In the data rows, the value 128 means zero.
Some points, each followed by its number:
[107 144 132 132 136  76 108 116 105 152  64 172] 0
[105 164 170 142 127  94 171 134 127 176 105 149] 1
[129 182 163 108 166 109 132 141 146 135 137 130] 2
[114 153 163 154 125 102 178 130 105 180 106 163] 3
[144 163 127 105 165 147 129 144 175 155 120 162] 4
[109 117 111 134 136 173  88 115 175 104 121 157] 5
[135 103 133 118 117 126 127 121 134  72 162 102] 6
[159 157 115 147 107 129 181 119  98 116 166  98] 7
[131 135 115 133 145 141 135 126 111  97 140 107] 8
[149 137 170 131 111 111 131 126 120 171 141 163] 9
[127 111  87 159 138 171 134 135  95  98 142  86] 10
[126 139 134 128 135 135 133 140 119 130 147 108] 11
[ 99 152 150 117 146 130  94 127 180 101 142 131] 12
[129 128 173 104 157 122 100 129 197 155 132 147] 13
[ 71  99 160 133 155 138 106 135 167 128 118 131] 14
[121 143 130 128 122  98 150 124 131 145 112 151] 15
[121 108  90 159 133 162 132 139 102 100 126  99] 16
[115 100 126 101 114 125  95 124 151  93 136 110] 17
[138 174 110 137 139 130 173 141  90 149 118 111] 18
[111 116 112 159 144 133 138 139  86 142 111 112] 19
[ 90 145 160 135 179 122 106 143 141 174  95 141] 20
[124 110 116 147 117 149 100 123 113 123 122 132] 21
[132 180 153 104 143 104 131 133 139 156 116 140] 22
[106 162 148 161 145  83 108 123  98 156  65 180] 23
[ 98 151 159 140 135 107 158 125 144 165 107 147] 24
[110 151 158 141 127 115 169 132 133 163 113 150] 25
[159 138  94 136 116 163 133 122 132 111 167 123] 26
[138 101  99 106 129 128 138 132 142 138 106 113] 27
[ 94  80 116 143 133 137 119 128 128 142  89 144] 28
[148 108 122 117 114 120 143 123 144 117 137 134] 29
[144 112 141 113  99 130 126 110 136 128 158 117] 30
[118  80 129 108 115 110 117 118 132  87 138 106] 31
[113  86 116 115 122 128 109 123 150 128 114 117] 32
[152 147 113 116 127 116 157 130 116 151 124 131] 33
[ 97 126 113 128 157 134 132 130 135 105 114 110] 34
[126 120 105 111 139 130 138 139 100  92 129  83] 35
[160 101 110 157  70 171 167 120 122 204 128 151] 36
[143  79 134  97  99 124  79 119 113  74 169  81] 37
[152 117 174 127  71  96 137 117 117 162 137 152] 38
[127 149 158 127 129 123 173 145 157 153 116 142] 39
[108  86  88 128 145 165 112 132 145 115 108 104] 40
[112 111  94 156 147 166 114 131 103 100 128 107] 41
[130 123 162 128 130 139  82 128 127 124 184 117] 42
[128 102 116 127  85 106 151 108 120 130  97 144] 43
[161 110 102 153  66 146 164 111  83 136 145 147] 44
[149 114 109 135 102 104 140 127  78 107 141  98] 45
[137 149 147 138 130 114 134 124 122 144 124 149] 46
[160 180 145  92 150 117 147 130 146 123 166 125] 47
[130  99  95 139 115 167 149 121 127 100 147 102] 48
[111 161 151 160 116 128 172 139 101 157 117 138] 49
[153 185 110 124 163 126 149 135 118 120 147 126] 50
[ 99  85 101 141 149 151 118 117  90 124 106 103] 51
[ 96 129 119 162 158 172 117 138 133 189  91 141] 52
[ 78 157 135 129 171 133 117 130 179 138  93 144] 53
[146 130 149 105 129 109 130 129 136 103 159 113] 54
[126 202 148 125 174 159 110 136 163 137 140 145] 55
Which three points above are nearest to each new point? Their numbers follow each, smallest number first.
[125 189 179 127 156 101 120 141 137 174 109 173] -> 1 2 22
[151 145 156 127 111 103 138 124 127 176 134 160] -> 9 38 46
[106 117 125 151 138 153 141 133 132 180  96 150] -> 25 28 52
[106 139 129 116 159 113 113 132 132  87 128 113] -> 8 11 34
[140 150  89 172 121 164 182 119  91 128 119 136] -> 7 18 44
[120 111 105 150 127 164  95 133 111 127 127 123] -> 16 21 41
[154 181  83 125 155 149 184 147 118 149  89 118] -> 18 33 50
[ 64 126 130 140 168 142 128 132 210 120  69 160] -> 5 14 53
[124 144 116 161 120 127 139 111 120  93 150 130] -> 8 11 26
[146  79 120  99  96 133  83 119 114  67 166  87] -> 6 31 37
[155 153 130 118 125  98 163 134 107 144 127 133] -> 15 33 46
[131 129 172 128 113 135 101 130 123 133 183 112] -> 11 30 42
[124 119 109 146 112 141 130 127 116 123 121 126] -> 8 11 21
[ 97  94 132 131 116 102 113 128 119  96 123 100] -> 17 31 32
[119 149  91 169 107 123 151 122 126 108 161 157] -> 8 26 29
[170 143 108 122 116 133 158 134 112 152 144 132] -> 18 29 33
[100 139 132 111 144 129 108 129 170 105 136 111] -> 12 17 34
[112 206 170 144 186 159 131 140 159 169 127 150] -> 2 4 55
[112  96 157  94 106 110  99 131 146 159 103 120] -> 17 27 32
[177 170 115 139 111 152 172 132  65 113 187 130] -> 7 26 50
[118 108 153  93 111 116 117 131 184 179 104 173] -> 13 15 39
[119 117 121 151 117 140 126 122 116 117 144 123] -> 8 11 21
[146 109 135 118 118 107 134 120 151 114 132 135] -> 29 30 54
[109 130 119 138 135 140 150 137  97 139  96 106] -> 18 19 34
[144  52  94 147  45 118  71  97  93  29 156 127] -> 6 31 37
[172 138  87 121 114 148 148 138 108 121 151 113] -> 7 26 33
[104 110 143 117 167 113 109 136 133  85 130 101] -> 17 31 34
[119  82 130 115 104 129 127 119 157 150 102 138] -> 27 28 32
[132 184 133 106 166 135 138 123 180 173 101 155] -> 4 22 55
[103  81 135 107 122 109 103 126 137 127  92 121] -> 17 28 32
[140 102 125  82 119 121 107 128 154 103 138 106] -> 17 31 54
[142 110 104  82 118 145 139 127 141 142 112 131] -> 27 29 32
[156 176 151  98 158 118 149 129 149 117 158 124] -> 2 47 50
[140 142 134 129 127 127 129 124 132 130 129 137] -> 11 29 46
[145 127 102 154 115 168 131 123 123 115 158 124] -> 8 26 48
[131  95 101 159  82 134 138 108 125 138 109 146] -> 21 43 44
[130 126 150 128 149 147  69 133 130 141 161 116] -> 11 21 42
[101 121 106 138 147 166 114 129 166 123 118 136] -> 5 34 40
[131 159 174 127 126 117  85 122 181 149 126 197] -> 4 9 13
[114  79 138  95 115  87 106 113 140 144  95 134] -> 27 32 43
[187  76  66  96  86 119 148 116  69  96 123  72] -> 35 45 48
[113 124 153 106 130  85 145 137 123 125 100 112] -> 15 46 54
[149 185 115 115 163 124 149 139 111 121 144 123] -> 18 47 50
[128 202 112 137 164 149 128 128 129 112 144 134] -> 8 50 55
[ 75  99 149 129 166 136 101 141 167 139 114 133] -> 14 20 53
[153 157 128 143 110 115 165 115 109 118 159 134] -> 7 33 46
[111 124 150 124 144 144 115 137 142 149 130 121] -> 11 14 46
[107 132 117 129 161 122 111 131 133 123 118 117] -> 8 11 34
[111 138 122 126 132 113 140 129 119 159  85 138] -> 15 24 46
[151 112 109 133  86 137 146 109 150 137 132 150] -> 29 30 43
